The same turns and mirrors carry the whole set onto itself, and each row onto the other rows of its family. Which rows share a family with each named row? Give them in list order.
These 32 rows form 4 families of 8 rows each.
Koba: [ 22  -3  29   0 -20 -10 -13 -23  20 -10   4  26 -29  -7 -20  -9 -17 -24
 -32 -25 -12 -38  -1  26]
sepu: [ 39   0 -23 -33  -3  -5  -3  15  -1   9  35  28  -2 -23   6  -7 -26  -3
  -1 -33   9  16  -4  43]
dufur: [  0  -9  28  25 -25   2 -23 -18  20  -9  -4  -2  -3  15  -7  29  17   4
 -26 -17  -2 -58   3 -13]
letu: [ 19  -8  18  -3  -5  -6 -11 -27  14 -19  16  35   3  -6 -16  -9 -30 -32
 -12 -53  -8 -24   4  22]
zurep: [-18 -15 -20  27 -21 -45  -1   9  13   0 -38  -6   2  22   0  18  -6  28
  -6  32 -10   7  20  -1]
sib: [ 25 -10 -29 -14  -3  -8 -21   9 -24  37 -12 -11  13 -28  12  -7 -31  19
  -3  24 -14   2  -8 -11]
Kogar: [-13  -3  24  25 -11  -3 -12 -39  28 -23   6   7  15  19 -16  19   2 -13
 -12 -35   5 -43  20  -9]
darud: [ 27 -32 -27  -5  -3 -19 -19  14 -25   1 -22   0  27  -6   8  -3 -40  18
  -2  17 -24  18  -7 -17]
zin: [-20 -16  -9   2  15 -21   2   4 -10   1 -48   9   1  18  -7 -11 -15  12
 -11  41 -23  29   9 -18]
vimu: [ 40 -20 -12 -26   3  -1 -21   2 -18   3  17  25  20 -21   2 -11 -48  -8
  -4 -32 -15   2 -13  10]
vel: [  6 -17 -21  16  -5 -42  12   5  -2 -24 -48 -12  -4  13   4 -18 -16   9
 -12  32  -8  35   3  -3]
Rege: [ -4  27  -5 -23  42  12  22   9  -8  -9   7  -8 -11  18  17  -9  36 -13
   5 -15  42  34   1  -4]
fevo: [ 20 -18   3 -37  14  26  -6   1  -7   3  21  49   5 -17 -13 -16 -26  -7
 -19 -26 -15  11 -12  15]
subun: [  2   4   0   4  -4  21 -10   4   0   7  16 -28   8  11  27  32  39  19
 -10 -30  30 -35 -11 -22]
leku: [ -2  20 -23 -14  19   9  25  -2   6 -11  21 -37   1  17  22  -1  28   8
  -8 -24  57  17  -3  -8]
Vit: [ 11  27 -22 -33  15  -9  14  18   5   4  37 -11 -18  15  21   4  13  -4
   1 -39  48  14   1  29]
meka: [-12  16  -7   8  -5 -49  28   2  27 -19 -18   4 -41  26   2  -9   4 -12
 -10  -8  20  21  16  41]
dunof: [-18  15  -1  -5  30 -24  29   1   1 -18 -35   6 -30  24   1 -27  11 -17
  -6  15  12  44  10   7]
raf: [  2  12 -21  -1  12 -28  39   0  10 -29 -18 -23 -26  18  14 -28  11  -5
 -15   1  35  43  -1  15]
kide: [  5  25 -12  -9  12   4  22   9   0   2   8 -24 -23   1  40  -4  40  -6
  -3 -38  46   6 -14  12]
magu: [ 17 -19 -41 -14  -8  -6 -18  28 -16  28   8  -2  30  -8  16  22 -20  41
   3  10  -4  10  -1  -4]
fek: [ -8   9   6  -3  26  34  -4   2  -4  -7  15  -8  25  19   9  28  47   7
   5 -12  32  -2   6 -34]
beret: [-17   6  -2  10   3  16  -2 -20  16  -8  21 -28  29  24   6  29  27  15
  -8 -24  37 -26  11 -30]
bosam: [ -4  -6  13  33 -25 -22 -25 -12  25 -11  -4   7  15  23 -17  43   7   8
  -1   4  -5 -37  31  -5]
lalob: [  4 -12  34   2  -1  16  -2 -21  21 -27   8  54  -6   0 -28  -4   1 -23
 -23 -31 -12 -12   5  17]
reg: [ 43  -1  -7 -34  -3   1 -15  -3 -10  21  19  16 -14 -32  -2 -22 -38 -11
 -18 -17  -6  -9 -15  24]
daneb: [-13  -8  33  25   0  23 -10 -19  18 -26  -2  22  17  18 -18  29  34  -3
 -10 -10   1 -25  16 -22]
zila: [ -4  -3 -18  25 -10 -37   2  -1  -5  13 -54 -18  -8  -6  14 -10  -4  11
   0  39 -11  11   8  -9]
Siruk: [ 18   3  15  11 -20 -32  -1 -14  31 -24   5  40 -21   0 -21   0 -13 -26
  -8 -23  -5  -9  20  48]
zav: [  5   7 -17  -9   1   6 -23  14  -2  16  35 -21  28  18  14  46  16  25
   8 -14  30 -21  11 -17]
ruv: [  5 -27 -16 -28  16  12 -15  14 -23  20  -7  22  24  -6  -3  -5 -31  23
 -13  16 -24  19  -8 -18]
zigip: [ -6  20  -9  18   1 -36  31  -3  10  -8 -38 -16 -38   2  23 -23  23 -15
  -2  -1  20  22   2  21]

Which other rows belong to the same family as Siruk? sepu, zurep, Vit, meka, magu, bosam, zav
Which other rows belong to the same family as letu? Kogar, darud, vimu, vel, leku, raf, beret
Which other rows belong to the same family as zila? Koba, dufur, sib, subun, kide, reg, zigip

